(in the rows, 128 means zero)
Rotation paths and how fast each direction turns (degrees each step):
Each turn is a multiple of 5 degrees from 10 to 175, or 0.
Each row of a path follows its step; steps can be skipped.
path 1
step 0: [156 128 133 126 126 118 130 124 108 124 125 123 129 128 132 137 140 126
 126 125 133 124 119 136 124 118 132 127 122 130 144 140 118 121 125 140
 121 123 121 121 121 119 121 118 126 115 128 122 139 129 126 127 137 121
 130 114]
step 1: [138 124 117 138 124 136 116 139 126 131 131 127 138 144 140 136 131 125
 130 120 143 126 127 137 124 130 138 118 130 137 146 125 128 126 134 122
 126 131 138 131 118 137 121 131 120 122 128 127 127 121 107 113 119 135
 141 125]
step 2: [137 120 127 117 140 125 107 128 123 126 134 131 118 127 134 110 114 127
 128 111 133 123 119 134 132 118 124 132 136 141 137 134 119 128 144 125
 136 125 129 125 123 126 125 132 105 136 133 120 129 136 129 128 132 135
 128 124]
step 3: [132 132 140 131 115 118 131 129 121 125 125 129 134 127 136 106 110 129
 125 108 143 126 119 132 123 124 123 123 118 136 136 122 116 136 132 130
 127 137 142 137 124 124 122 131 146 120 121 130 136 128 128 127 120 121
 125 123]
step 4: [119 133 130 131 134 128 132 138 119 121 123 132 128 133 127 121 113 124
 139 125 134 143 133 132 120 129 135 144 126 138 142 126 127 122 141 118
 114 105 134 128 132 134 122 134 124 128 109 132 141 129 116 133 127 127
 125 136]
step 5: [134 131 131 127 130 117 127 122 116 131 125 119 133 125 126 127 126 133
 136 116 132 130 130 127 142 120 140 127 146 143 120 129 135 145 127 133
 124 127 130 128 137 118 117 131 112 117 115 143 133 136 125 132 123 124
 109 128]
step 6: [138 120 118 130 122 123 125 133 106 119 121 127 127 137 129 137 131 136
 131 131 131 124 114 136 120 120 117 119 124 134 133 130 117 129 117 120
 115 114 131 138 126 123 125 134 128 116 122 140 123 112 137 135 125 124
 114 131]
step 7: [141 122 117 120 124 132 136 129 107 120 119 129 128 137 134 129 138 123
 149 137 136 125 127 134 131 142 130 139 123 134 139 129 130 147 141 134
 128 122 130 124 123 131 127 134 115 124 139 133 125 133 118 118 123 127
 130 121]
step 8: [148 120 126 113 131 133 111 135 127 135 137 130 131 141 142 120 130 132
 131 115 129 118 127 130 128 143 127 121 129 128 125 118 124 128 132 119
 132 117 141 124 137 114 135 120 119 114 122 133 127 133 130 128 126 134
 125 112]
step 9: [137 134 127 129 137 131 137 125 121 126 126 149 139 138 134 111 109 136
 121 136 136 108 129 137 124 121 115 125 126 134 136 130 117 143 129 122
 133 122 131 127 124 126 122 127 128 132 124 137 137 122 126 120 137 141
 129 123]
step 10: [133 128 133 133 129 131 137 123 129 131 140 125 123 134 120 110 129 115
 125 125 142 131 122 114 125 132 131 144 121 140 146 117 113 133 127 121
 129 119 120 115 128 130 127 132 130 116 119 136 131 138 119 123 118 135
 115 124]
step 11: [135 133 140 120 133 126 125 124 108 124 131 131 146 132 124 134 116 117
 125 124 138 138 143 124 117 116 133 114 135 140 129 126 121 127 128 123
 135 120 128 121 138 124 140 117 122 123 120 128 127 127 118 127 127 121
 113 133]
Speeds:
[127 129 125 130 131 128 126 127 131 128 131 128 127 128 126 128 126 130
 127 131 132 123 123 129 131 125 124 128 132 129 129 129 131 130 126 124
 130 130 129 126 127 129 124 129 127 129 127 128 126 128 132 130 126 129
 125 129] -> 100
[125 131 130 126 131 125 128 125 129 125 127 126 129 130 129 128 131 131
 128 132 125 131 129 126 127 130 127 127 133 130 129 129 128 129 126 128
 123 127 127 131 124 127 128 126 128 126 128 125 129 129 125 130 124 125
 123 130] -> 55
[130 128 131 127 124 124 132 128 129 128 128 130 130 125 127 125 131 132
 126 128 125 125 126 132 126 123 125 132 128 128 129 126 125 130 127 126
 125 128 125 129 128 127 128 128 128 128 128 127 127 125 131 126 128 127
 131 130] -> 115
